128 stands for zero in the data rows.
How far apart are the two rows of each pair, measured in a hidden way? 0 means very close, and 30 very far. Two or three weighted sums of its numbers give each row a place; it is the straight-line distance between the places.
{ 83, 135, 143, 150, 129, 155, 135, 106, 164, 147, 122,  83, 128, 148,
 128, 101}
{121,  95, 141, 124, 139, 105, 141, 134, 121, 134, 105, 128, 165, 136,
 123, 154} -> 17
{135, 129, 146, 106,  93,  84, 169, 123, 132, 113, 140, 148, 148, 140,
 142, 146}
{106,  94,  81, 129, 132, 128,  95, 144, 159, 149, 137, 123, 109, 120,
 169, 135} -> 19
{154, 169, 147, 107,  96,  87, 137,  89,  83,  94,  81, 107, 169, 116,
  86, 111}
{ 88, 109, 132, 114, 159, 142, 115, 101, 153, 138, 128, 104, 121,  80,
 143, 101} -> 3
{148,  95, 117, 150, 124, 140, 131, 147, 149, 117, 168, 109, 121, 109,
 154, 142}
{112, 130, 143, 136, 166, 153, 101, 159, 157, 133, 173, 147, 103, 145,
 155, 169} -> 16
{127, 119, 138, 118, 139, 102, 138, 174, 110, 126, 122, 137, 149, 129,
 147, 185}
{131, 117, 124, 118, 123, 135, 105, 165, 119, 128, 167, 140, 114, 123,
 136, 149} -> 10
{ 80, 120, 139, 145, 150, 141, 124, 118, 166, 152, 173, 109, 129, 127,
 127, 134}
{106,  91, 139, 146, 175, 183, 107, 131, 112, 164, 144,  95,  65, 133,
 131, 124} -> 23
{ 98, 116, 116, 128, 133, 165, 112, 119, 147, 138, 152, 133,  91, 107,
 141, 116}
{122, 100,  91, 136, 143, 128, 143, 151, 131, 162, 149, 147, 126, 125,
 145, 153} -> 13
{166, 146, 135, 113, 105,  74, 130, 125, 103, 135, 113, 148, 131, 139,
 104, 134}
{158, 157, 103, 120,  92, 103, 107,  98,  87,  86,  67, 106, 170, 113,
 100, 122} -> 25
{151, 167, 149, 100,  96, 107, 143, 131, 106, 103, 119, 162, 148,  88,
 114,  76}
{165, 166, 103, 104,  86,  95, 113, 145,  99, 111, 101, 154, 133, 146,
 124, 146} -> 9
{140, 152, 140, 132,  92, 129, 101, 120,  99, 112, 145, 162, 129, 139,
 133, 116}
{153, 161, 142, 101, 119, 101, 160, 130,  94, 112, 101, 142, 152, 131,
 104,  98} -> 17
{124, 114, 128, 138, 159, 161, 106, 121, 137, 125, 157, 130,  93, 105,
 117, 107}
{117,  98, 107, 129, 159, 168,  99, 144, 109, 136, 138, 143, 112,  85,
 151, 135} -> 11
{143, 140, 138,  96,  87,  98, 150, 133, 107, 111, 118, 143, 141, 120,
 126,  99}
{ 80, 130, 176, 158, 124, 170, 104,  95, 139, 152, 159,  80, 138, 149,
  93, 128} -> 18
{156, 103, 104, 129, 147, 129, 129, 143, 124, 126, 136, 137, 128, 119,
 134, 161}
{ 91, 137, 119, 130, 155, 161, 127, 138, 170, 149, 155, 122,  90, 124,
 130, 100} -> 21
{111, 121, 147, 139, 129, 138, 118, 121, 154, 154, 127, 109, 121, 116,
 132, 130}
{125, 112, 125, 131, 158, 159, 131, 147, 112, 159, 133, 144, 122, 120,
 142, 162} -> 6
{136, 136, 141, 134, 148, 182, 105, 190, 112, 129, 192, 178,  78, 115,
 183, 128}
{127, 167, 145, 118, 121, 116, 156, 128,  93, 118, 143, 119, 132, 137,
 124, 121} -> 14
{108, 130, 140, 150, 152, 162, 102, 116, 144, 141, 151, 117, 127, 103,
 120, 126}
{132,  95, 106, 141, 163, 156, 119, 166, 115, 139, 133, 125, 136, 105,
 147, 166} -> 2
{113, 123, 127, 146, 157, 144, 117, 123, 149, 165, 144,  91, 112, 110,
 117, 137}
{175, 168, 111, 107,  76,  86, 114, 149,  95,  96,  84, 138, 163, 152,
 124, 121} -> 18
{132, 120, 150, 139, 137, 121, 118, 163, 156, 148, 156, 143,  98, 165,
 157, 136}
{156, 157, 136, 132, 118, 108, 113, 128, 121, 128, 126, 134, 157, 108,
  99,  98} -> 14
{ 97,  80,  77, 131, 171, 157, 101, 138, 127, 156, 106, 104, 123, 105,
 114, 103}
{170, 151, 137, 112, 105, 123, 149, 165, 102,  88, 113, 177, 126, 121,
 119, 150} -> 13
{153, 150, 137, 123,  87, 102, 117, 132, 108, 114,  89, 113, 190, 184,
 100, 141}
{138, 112, 110, 117, 128, 148, 125, 147, 156, 157, 152, 154, 117, 139,
 155, 123} -> 12
{134, 115, 132, 157, 131, 138, 130, 134, 150, 142, 149, 125, 118, 155,
 165, 146}
{107, 116, 125, 129, 152, 115, 133, 127, 119, 142, 119,  99, 138, 100,
 120, 135} -> 6
{162, 169, 127, 110, 101, 100, 146, 113,  96,  88, 103, 150, 168,  99,
 100, 102}
{ 98, 121, 125, 160, 110, 117, 147,  82, 133, 154,  87,  89, 142, 131,
  98,  93} -> 23
{112, 180, 145, 141, 122, 128, 131,  97, 113, 128, 109, 117, 130, 140,
  98, 122}
{ 87, 106, 158, 139, 156, 127, 127, 105, 134, 136, 130,  88, 126, 113,
 119, 103} -> 18
{110, 122, 104, 130, 148, 137, 104, 129, 158, 127, 153, 116, 129, 102,
 158, 147}
{152, 146, 134, 123, 100, 107, 157, 130,  70, 132, 122, 140, 146, 143,
 100, 124} -> 13
{148, 158, 139, 102,  73, 105, 129, 116, 122,  94,  87, 113, 165, 155,
 126, 138}
{111, 120, 145, 165, 145, 168, 127, 119, 159, 156, 141, 145, 117, 130,
 165, 153} -> 9
{110, 138, 120, 122, 156, 144,  85,  97, 164, 119, 142,  98,  94, 109,
 130,  93}
{126, 127, 111, 137, 175, 156, 123, 122, 124, 151, 137,  98, 105, 111,
 113, 142} -> 9
{136, 126, 143, 146, 151, 135, 100, 116, 120, 118, 112,  98, 142,  99,
 129, 109}
{105, 126, 117, 169, 139, 150, 118, 114, 148, 149, 138,  79, 107, 136,
 125, 122} -> 14
{118, 145, 147, 153, 164, 176, 111, 155, 125, 129, 141, 137, 110, 134,
 175, 154}
{114, 130, 136, 122, 166, 148, 112, 136, 144, 125, 176, 142,  97, 100,
 168, 146} -> 15
{115, 119,  98, 133, 148, 153, 119, 155, 139, 130, 137, 121, 103, 109,
 151, 144}
{126, 132, 126, 132, 134, 140, 129, 111, 142, 140, 136, 116, 131, 120,
 122, 105} -> 11
{166, 162, 113, 125, 118, 125, 119, 110,  64,  95, 101, 111, 193, 123,
  89, 121}
{117, 113, 116, 156, 146, 178, 117, 206, 133, 163, 160, 121,  81, 161,
 181, 152} -> 24
{155, 124, 113, 148, 168, 150, 134, 131, 110, 135, 141, 153, 121,  99,
 125, 161}
{122, 112, 127, 163, 154, 156, 122, 120, 153, 155, 140, 101,  80, 114,
 124, 143} -> 15
{160, 133, 129,  84, 127, 104, 129, 160,  90,  97, 141, 161, 150, 109,
 119, 131}
{110, 121, 161, 126, 163, 152, 119, 137, 146, 127, 171, 118, 120, 131,
 159, 156} -> 12
{171, 166, 123, 137, 110, 116, 119,  71, 127, 120,  96, 124, 156, 148,
  84, 126}
{109, 154, 152, 133, 159, 140, 120, 101, 153, 142, 136, 102, 148, 152,
 118, 146} -> 15
{ 92, 108, 141, 121, 122, 125, 155, 131, 163, 151, 100, 120, 114, 150,
 133, 110}
{155, 129, 115, 112, 108, 143, 129, 144, 108, 114, 157, 144, 124, 142,
 131, 139} -> 26
{155, 128, 119,  96,  85,  93, 119, 128,  96,  84,  81, 129, 162, 155,
 115, 105}
{146, 151, 124, 123, 104,  99, 137, 134,  64, 111,  97, 103, 162, 112,
  95, 138} -> 5
{137,  99, 118, 109, 125, 109, 131, 159, 150, 138, 128, 149, 135, 149,
 139, 161}
{160, 152, 147, 110,  94,  99, 144,  88, 114,  93, 113, 167, 106, 119,
 102,  68} -> 8
{118, 115, 126, 111, 110, 133, 148, 143, 147, 147, 165, 136,  90,  95,
 148, 130}
{144, 122, 115, 146, 129, 134, 134, 123, 111, 146, 122, 123, 177, 141,
 109, 156} -> 7
{138, 144, 133, 148, 133, 141, 125, 181, 143, 127, 151, 145, 120, 132,
 158, 177}
{106, 117, 111, 107, 136, 127, 138, 135, 130, 135, 136, 115, 122, 139,
 161, 142} -> 7
{ 95, 116, 135, 145, 132, 115, 146, 127, 131, 137, 141, 138, 106, 153,
 134, 137}
{143, 158, 145, 104,  98,  96, 162, 142, 113,  92, 147, 169, 120, 113,
 127, 139} -> 18
{ 88, 135, 149, 187, 164, 181, 105, 134, 134, 153, 123,  92,  92, 115,
 143, 127}
{ 83, 107, 128, 128, 160, 108, 140, 122, 160, 159,  90,  86, 104, 117,
 152,  83} -> 14
{117, 124, 159, 166, 146, 166, 110, 135, 138, 144, 134, 142, 112, 116,
 113, 133}
{108,  89, 136, 140, 160, 133, 125, 152, 142, 153, 152, 131, 136, 104,
 138, 149} -> 18
{129, 112, 101, 120, 109, 136, 120, 119, 133, 146, 119, 100, 119, 177,
 130, 113}
{110,  95, 125, 114, 182, 155, 128, 157, 140, 143, 146, 135,  64, 100,
 166, 140} -> 12
{164, 165, 156, 127, 111, 116, 142, 100,  95,  91,  90, 137, 140, 127,
 104, 106}
{ 87, 101, 126, 157, 121, 136, 115, 127, 153, 151, 139, 130, 122, 145,
 145, 112} -> 16
{100, 117, 121, 136, 115, 118, 130, 127, 135, 134, 147, 123, 136, 136,
 149, 135}
{121, 129, 125, 149, 138, 121, 136, 122, 140, 126, 130, 125, 153, 159,
 130, 179} -> 6
{111, 124, 117, 138, 149, 130, 131, 124, 159, 136, 144, 118, 122, 128,
 141, 124}
{138, 133, 128, 141, 113, 123, 132, 110,  85, 103, 107, 118, 149, 118,
  96, 118} -> 9
{135, 141, 125, 104,  89,  95, 110, 121, 109, 107,  84, 128, 165, 145,
  98, 125}
{142, 138, 133, 143, 124,  92, 143, 122,  79,  83,  92, 157, 180,  75,
  98, 126} -> 17
{171, 162, 125, 155, 120,  99,  96, 133,  94,  98, 127, 137, 148, 125,
 105, 129}
{147, 151, 129, 122, 116, 144, 120, 103, 109,  86, 110, 127, 138,  93,
 100,  70} -> 17
{122, 123, 145, 183, 146, 143, 105, 146, 107, 153, 139, 122, 125, 146,
 132, 165}
{130, 103, 118, 155, 147, 154, 117, 141, 144, 152, 132, 103, 129, 121,
 144, 110} -> 7
{162, 167, 134, 125, 101,  97, 171, 105, 112,  82, 126, 181, 134, 144,
  91, 105}
{132, 109, 106, 117, 165, 160, 131, 144, 157, 134, 167, 150, 102,  86,
 167, 140} -> 13
{ 88, 114, 133, 141, 161, 166, 119,  96, 170, 142, 136,  98,  84, 105,
 100,  95}
{141, 102, 117, 128, 135, 134, 127, 137, 151, 138, 115, 116,  89, 120,
 145, 105} -> 10
{ 94, 106, 119, 145, 150, 102, 125, 113, 147, 137, 120,  98, 129, 119,
 155, 103}
{168, 134, 124,  78, 112,  91, 162, 145, 128,  68, 137, 152, 102,  99,
 132, 116} -> 19
{107, 104, 102, 124, 132, 156, 113, 131, 181, 130, 151, 110,  82, 124,
 134, 104}
{122,  96, 130, 134, 179, 180, 137, 181, 120, 174, 175, 147,  78, 106,
 163, 138} -> 20
{ 84, 124, 123, 138, 143, 175, 122, 121, 168, 158, 125, 102,  90, 131,
 112, 121}
{135, 129, 140, 162, 149, 142, 113, 120, 151, 132, 126, 119, 127, 107,
 128, 141} -> 27
{129, 137, 146, 106,  79,  79, 153, 133, 138,  79,  89, 158, 155, 161,
 145, 119}
{ 84, 125, 137, 147, 120, 135, 112,  69, 152, 164, 108,  55, 158, 166,
  94,  96} -> 18
{118, 119, 134, 135, 149, 152, 113, 123, 139, 159, 152, 125, 124, 126,
 116, 142}
{144, 124, 132, 126, 132, 119, 131, 132, 141, 149, 106, 112, 164, 124,
 131, 151} -> 4
{158, 116, 108, 150, 132, 132, 115, 129, 152, 139, 108, 143, 133, 168,
 143, 133}
{133, 101, 140, 140, 140, 120, 140, 151, 118, 131, 135, 122, 151, 153,
 132, 156} -> 14
{125, 102,  97, 129, 133, 142, 144, 143, 136, 133, 129, 128, 134,  90,
 146, 160}
{124, 123, 107, 119, 154, 174, 130, 160, 124, 142, 173, 143, 108, 149,
 149, 152} -> 12
{145, 160, 137, 128, 101, 114, 123, 136, 115, 117, 119, 138, 124, 162,
  83, 141}
{109,  95, 134, 117, 138, 156, 129, 182, 149, 151, 196, 152,  80, 150,
 192, 157} -> 15
{108,  97, 150, 125, 125, 109, 136, 126, 140, 133, 147, 158, 153, 124,
 140, 175}
{106, 123, 145, 138, 141, 127, 144,  82, 137, 157,  97,  97, 147, 140,
 112, 103} -> 19
{117,  99, 127, 134, 170, 153, 107, 140, 108, 135, 112, 117, 106,  94,
 106, 113}
{132, 143, 134, 138, 169, 149, 130, 129, 120, 156, 125, 127, 113,  98,
 119, 115} -> 9
{113, 111, 136,  75, 145, 132, 136, 145, 178, 126, 143, 137,  71,  93,
 163,  71}
{134, 150, 162, 142, 164, 125, 116, 146, 106, 143, 150, 133, 141, 141,
 144, 164} -> 19
{113, 102, 139, 114, 102, 112, 129, 122, 152, 120, 123, 120, 149, 142,
 165, 154}
{121, 133, 119, 137, 145, 144, 132, 172, 134, 144, 185, 162,  86, 133,
 181, 132} -> 11
{140, 161, 121,  98, 110,  95, 154, 134,  80, 115,  80, 155, 167,  76,
  99, 124}
{140, 176, 172, 141, 109, 118, 137,  90,  89,  80, 129, 114, 142, 134,
  84,  76} -> 22
{110,  94, 115, 124, 105,  99, 129, 127, 168, 159, 136, 123, 131, 167,
 140, 115}
{ 98, 123, 143, 129, 113, 111, 158,  99, 139, 127,  89,  91, 167, 163,
 133, 123} -> 7
{188, 175, 137, 101,  83, 108, 170, 129,  99,  83, 148, 176, 158, 128,
 105, 119}
{142, 116, 156, 117, 165, 137, 123, 172, 128, 136, 171, 176, 100, 131,
 159, 148} -> 23
{128, 163, 142,  94, 110, 115, 158, 150, 116,  87, 136, 158, 149,  93,
 129, 123}
{106, 114, 114, 157, 148, 150, 124, 113, 158, 145, 123, 111, 146,  97,
 121, 130} -> 9
{108, 134, 154, 127, 158, 157, 100, 168, 119, 164, 162, 167, 113, 158,
 145, 163}
{134, 170, 141, 121, 123, 110, 135, 122, 111,  92, 135, 140, 141, 110,
 108,  94} -> 19
{139, 125, 123, 127, 133, 140, 114, 171, 134, 134, 159, 149, 111, 139,
 153, 142}
{131, 110, 114, 138, 137, 106, 120, 107, 147, 148, 114,  98, 142, 147,
 128, 118} -> 12
{121, 126, 148, 126, 134, 119, 134, 131, 161, 168, 119, 107, 133, 159,
 138, 120}
{100, 115, 101, 127, 120, 114, 109, 117, 143, 147, 128, 128, 130, 136,
 141, 123} -> 23
{112, 126, 123, 142, 149, 108, 113, 120, 154, 148,  96, 115, 108, 100,
 135,  99}
{161, 174, 128,  73,  99,  83, 158, 148, 119,  83, 102, 168, 160, 116,
 109, 126} -> 15
{111, 124, 112, 111, 112,  94, 140, 137, 135, 121, 139, 120, 140, 128,
 128, 153}
{146, 113, 120, 171, 132, 112, 128, 113, 140, 143,  76,  79, 146, 131,
 115, 142} -> 15
{ 91, 103, 133, 146, 130, 136, 127,  98, 119, 168, 102,  85, 162, 144,
 123, 123}
{129, 106, 103, 141, 140, 147, 101, 127, 145, 151, 128, 113, 130, 153,
 146, 123} -> 9
{135, 144, 137, 106,  99,  80, 113, 128, 101, 111, 108, 116, 154, 158,
  55, 110}
{161, 159, 130, 107, 103, 101, 158, 129, 111, 129, 117, 164, 134, 145,
 120, 105} -> 15
{114, 100, 131, 149, 173, 126, 123, 138, 120, 129, 120, 104, 125, 110,
 137, 146}
{ 97,  75, 116,  99, 117, 113, 130, 151, 166, 130, 113, 126,  90,  98,
 173, 104} -> 18
{ 72, 109, 106, 112, 144, 119, 113,  86, 154, 155, 118,  91, 116, 127,
 126, 104}
{136, 109, 118, 105, 149, 133, 107, 144, 123, 121, 131, 135, 132, 122,
 133, 150} -> 12
{ 96, 135, 141, 158, 164, 163, 126,  81, 142, 143, 121,  96, 153, 127,
 109, 118}
{146, 177, 123,  80,  93,  78, 136, 154, 112,  69, 112, 126, 152, 151,
 135, 100} -> 11
{125, 114, 128, 129, 145, 122, 123, 137, 156, 141, 148, 146, 146, 132,
 160, 135}
{114, 116, 128, 138, 149, 140, 129, 117, 157, 139, 131, 115, 144, 156,
 116, 127} -> 15
{129, 139, 124, 135, 138, 141, 117, 126, 127, 134, 160, 137, 107, 115,
 149, 150}
{130, 105, 146, 173, 122, 112, 115,  86, 116, 136,  91, 103, 152, 140,
  86, 128} -> 18
{ 90, 109, 126, 152, 140, 141, 100, 108, 152, 153, 117,  97, 118, 111,
 158, 126}
{ 98, 123, 153, 181, 144, 179, 113, 109, 136, 140, 165, 119, 121, 133,
 142, 161} -> 4
{140, 148, 165, 169, 109, 100, 121, 117, 104, 103,  77, 118, 160, 165,
  81, 147}
{ 75, 109,  91, 147, 136, 130, 133,  86, 133, 141, 116,  98, 134, 134,
 112, 108} -> 15
{106, 110, 144, 155, 125, 105, 141, 129, 151, 132, 127, 110, 136, 131,
 138, 133}
{127,  86, 110, 144, 169, 141, 120, 171, 131, 146, 155, 148,  75, 111,
 149, 114} -> 16
{130, 120, 112, 136, 128, 113, 147, 101, 124, 125,  97,  96, 144, 142,
  93, 150}
{151, 151, 160,  97, 106, 127, 106, 136, 160, 104, 154, 136,  94, 140,
 150,  86} -> 15
{143, 171, 173, 117, 117, 102, 156,  83, 127,  70, 119, 136, 142,  97,
  95,  79}
{143, 138, 128, 128, 102, 120, 121, 122,  85, 119,  85, 118, 171, 148,
  95, 134} -> 20
{114, 112, 139, 110, 146, 116, 115, 104, 154, 152, 140, 106, 123,  97,
 125, 155}
{120, 106, 127, 134, 129, 110, 141, 104, 127, 127, 109, 121, 129, 130,
 122, 121} -> 13
{ 92, 103, 127, 121, 112, 132, 133, 117, 139, 140, 111,  98, 133, 119,
 120, 119}
{149, 155, 131, 102, 113, 113, 134, 152, 114,  94, 119, 159, 151,  95,
 106, 124} -> 13
{125, 106, 110,  98, 157, 147, 118, 146, 139, 120, 148, 136, 106,  98,
 152, 106}
{116, 110, 133, 137, 154, 147, 143, 131,  97, 135, 148, 135, 123,  92,
 166, 163} -> 11
{111, 132, 127, 145, 146, 143, 118,  90, 145, 178, 109,  98, 131, 136,
 122, 105}
{138, 170, 142, 169, 109, 144, 140, 115,  80,  92, 146, 117, 118, 145,
 122, 106} -> 19
{111, 102, 133, 140, 137, 138, 120, 137, 130, 133, 123,  81, 106, 123,
 128, 140}
{103,  83, 105, 111, 126, 124, 130, 136, 149, 154, 123, 139, 133, 170,
 121, 145} -> 5
{103, 101, 118, 137, 151, 110, 109, 138, 116, 127, 129, 117, 152, 148,
 128, 148}
{147, 156, 134, 156, 105, 125, 131,  91,  96, 128,  90,  85, 167, 145,
  83, 120} -> 16
{137, 142, 122, 110,  91,  90, 141, 135,  94,  92, 130, 133, 146,  70,
 143,  96}
{ 93, 125, 129, 161, 147, 154, 139,  72, 127, 137, 122,  87, 149, 119,
 109, 107} -> 20
{186, 106, 134,  94, 140, 105, 147, 147, 142, 111, 159, 176,  95, 126,
 146, 158}
{109, 107, 110, 141, 163, 161, 132, 112, 127, 121, 146, 151, 107,  98,
 155, 139} -> 25
{130, 113,  99, 124, 144, 143, 142, 151, 145, 146, 134, 132,  94, 128,
 140, 153}
{120, 120, 108, 104, 106, 115, 131, 128, 155, 157, 122, 124, 131, 144,
 135, 105} -> 4
{161, 169, 156, 124,  97, 119, 133,  88,  80,  82,  98, 120, 179, 137,
  81, 104}
{ 71, 121, 120, 124, 140, 157, 120, 134, 168, 150, 139,  92, 111, 134,
 135, 123} -> 21
{131, 106, 105, 160, 130, 148, 101, 135, 127, 147, 135, 127, 119, 131,
 113, 117}
{163, 124, 141, 143, 148, 161, 100, 176, 100, 118, 152, 151, 122, 104,
 125, 156} -> 13
{153, 128,  94, 103, 174, 145, 139, 165, 133, 136, 167, 150,  97, 105,
 121, 108}
{180, 151, 151, 129, 131, 117, 125, 159, 109, 100, 132, 150, 154, 124,
  99, 118} -> 8
{120, 120, 118, 160, 139, 164, 110, 113, 148, 142, 122, 101, 146, 136,
 116, 126}
{ 91,  81, 105, 115, 131, 130, 132, 149, 168, 142, 123, 129, 102, 128,
 157, 138} -> 5
{ 79, 115, 117, 157, 153, 161, 105, 118, 141, 140, 122, 114, 107, 110,
 137, 106}
{135, 122, 117, 133, 106, 148, 122, 113, 146, 150, 131, 110,  93, 171,
 107, 141} -> 12
{ 99, 102, 116, 150, 134, 153, 111, 125, 131, 138, 152, 122, 108, 101,
 118, 134}
{136, 120,  89, 133, 145, 155, 113, 111, 113, 153, 108, 100, 137, 126,
 123, 111} -> 11
{158, 157, 156, 102,  93,  81, 146, 118,  86, 102, 117, 141, 154, 146,
 119,  95}
{157, 107, 108, 111, 123, 125, 132, 161, 154, 138, 149, 140, 106, 171,
 151, 168} -> 13
{138, 106,  76, 136, 115, 105, 114, 154, 121, 148, 138, 138, 131, 137,
 123, 135}
{104, 137, 132, 145, 123, 129, 134, 107, 155, 136, 131, 109, 127, 134,
 118, 126} -> 7
{124, 141, 150,  89,  88, 119, 145, 109, 119, 104, 100, 119, 135, 113,
 112,  91}
{116, 111, 119, 154, 103, 113, 134, 119, 164, 136, 136, 116, 155, 163,
 114, 140} -> 19
{ 92, 121, 121, 150, 119, 125, 149,  75, 137, 156, 109,  87, 129, 119,
 111, 120}
{116,  78, 124,  86, 141, 123, 130, 140, 134, 143, 130, 121, 120, 133,
 149, 144} -> 14
{124, 119, 121, 161, 162, 146, 109, 124, 123, 127, 135,  95, 110, 114,
 147, 135}
{117, 123, 124, 149, 185, 183, 109, 109, 132, 131, 132, 110, 127,  88,
 133, 131} -> 11
{138, 148, 144,  94,  81,  74, 113, 141,  83,  98,  93, 153, 143, 146,
 125, 113}
{118, 110, 111, 115, 123, 114, 125, 136, 125, 134, 141, 133, 167, 143,
 141, 159} -> 10
{105, 125, 106, 145, 117, 128, 142,  92, 174, 147, 105, 114, 121, 135,
 126,  84}
{148, 166, 132,  97, 109, 125, 161, 104, 107,  81, 142, 157, 113, 112,
 121, 119} -> 20
{160, 108, 130, 119, 139, 135, 144, 161, 124, 113, 141, 173, 108, 131,
 159, 183}
{119, 131, 123, 149, 132, 143, 141, 116, 135, 125, 139, 133, 128, 133,
 136, 121} -> 12
{123, 154, 134, 105, 117, 131, 117, 135, 117,  96, 191, 149,  99, 122,
 163,  86}
{142, 119, 126, 141, 106, 136, 133, 137, 143, 147, 167, 135, 139, 161,
 151, 142} -> 8
{122, 169, 135, 102, 106,  93, 145, 104, 110,  98,  97, 140, 145,  95,
 104,  82}
{185, 172, 143, 116,  95, 101, 139, 153,  99, 101, 125, 157, 144, 144,
 112, 127} -> 12
{138, 136, 131, 159, 114, 119, 141, 116, 148, 147, 108,  87, 135, 150,
 115, 137}
{152, 113, 115, 117,  95, 109, 122, 154,  91, 120, 118, 128, 128, 110,
 143, 103} -> 15
{160, 141, 155, 132,  75, 105, 112, 100, 116,  95,  96, 134, 157, 153,
 100, 110}
{140,  94, 129, 127, 151, 123, 129, 147, 128, 119, 124, 149, 107, 117,
 140, 180} -> 8
{164, 169, 139,  96,  86,  99, 171, 133, 108,  86, 131, 166, 132, 121,
 119, 125}
{108, 113, 102, 129, 143, 136, 120, 112, 160, 153, 102,  84, 144, 156,
 112, 134} -> 22
{131, 168, 115, 124,  91,  81, 108, 112,  79,  98,  67, 129, 170, 155,
  97, 133}
{104, 118, 144, 153, 116, 143, 118, 109, 141, 127, 142, 123, 145, 165,
 118, 157} -> 9
{120, 122, 144, 166, 156, 164, 111,  90, 130, 152, 136,  96, 112, 131,
 138, 123}
{141,  97, 130, 142, 122, 117, 113, 137, 104, 141,  97, 110, 126, 146,
 116, 127} -> 10
{113, 109, 127, 125, 152, 156, 124, 133, 106, 154, 142, 106, 109, 113,
 142, 150}
{ 88,  89, 106, 153, 159, 120, 129,  73, 136, 159,  60,  61, 150, 114,
 129,  96} -> 15
{118,  93, 117, 156, 156, 180, 138, 132, 111, 134, 148, 112,  94,  96,
 113, 126}
{182, 173, 141, 106, 103, 111, 154, 130, 110,  81, 164, 162, 139, 136,
 132, 102} -> 27
{133, 124, 137, 129, 121, 116, 142, 135, 186, 161, 100, 111, 103, 133,
 140, 114}
{137, 138, 118, 104, 115, 106, 139, 152,  83, 102, 128, 160, 134, 119,
 122, 155} -> 23
{138, 145, 141, 107,  77,  96, 123, 111, 104,  91,  87, 107, 181, 137,
 114, 106}
{113,  93, 121, 109, 120, 130, 128, 130, 146, 134, 129, 138, 126, 139,
 137, 166} -> 6
{111, 130, 137, 148, 162, 156, 113, 135, 119, 139, 135, 108,  95,  99,
 121, 142}
{151, 120, 123, 153, 168, 133, 101, 144, 120, 145, 120, 129, 139, 131,
 131, 153} -> 12
{134, 108, 117, 145, 135, 124, 123, 113, 117, 165, 100, 100, 120, 130,
 108, 120}
{156, 149, 132, 101, 105, 107, 155, 122, 145, 111, 129, 129, 110, 144,
 103,  79} -> 5
{107, 144, 150, 123, 144, 154, 118, 147, 118, 125, 168, 148, 111, 115,
 131, 134}
{125,  83, 126, 108, 127, 118, 144, 154, 123, 132, 135, 140, 139, 138,
 109, 150} -> 6
{151, 187, 149, 130, 110, 152, 128, 107, 120,  92, 151, 145, 129, 131,
 115,  96}
{136, 167, 143, 111, 125, 126, 141, 147,  86,  98, 133, 148, 106, 104,
 144, 100} -> 5
{126, 130, 125, 128, 162, 157, 128, 145, 134, 134, 163, 147,  93,  97,
 137, 140}
{144, 156, 140, 102, 112,  93, 154,  88,  93,  96,  92, 136, 153, 110,
 106,  67} -> 11
{136, 136, 127, 118, 158, 134, 116, 136,  85, 119, 118, 108, 143,  71,
  88,  70}
{172, 127, 147, 128, 138, 115, 114, 130, 146, 122, 119, 125, 116, 127,
 132, 127} -> 11
{116, 159, 166, 142, 158, 167, 105, 143, 116, 107, 178, 133,  82, 148,
 154, 114}
{133, 117, 106, 129, 138, 135, 145, 172, 117, 120, 155, 183, 102, 122,
 146, 164} -> 16
{144, 176, 150, 149,  85,  94, 134, 104, 115, 105,  87, 116, 171, 174,
  76, 131}
{116,  98, 112, 123, 126, 110, 136, 127, 113, 142, 129, 152, 123, 112,
 122, 141} -> 12
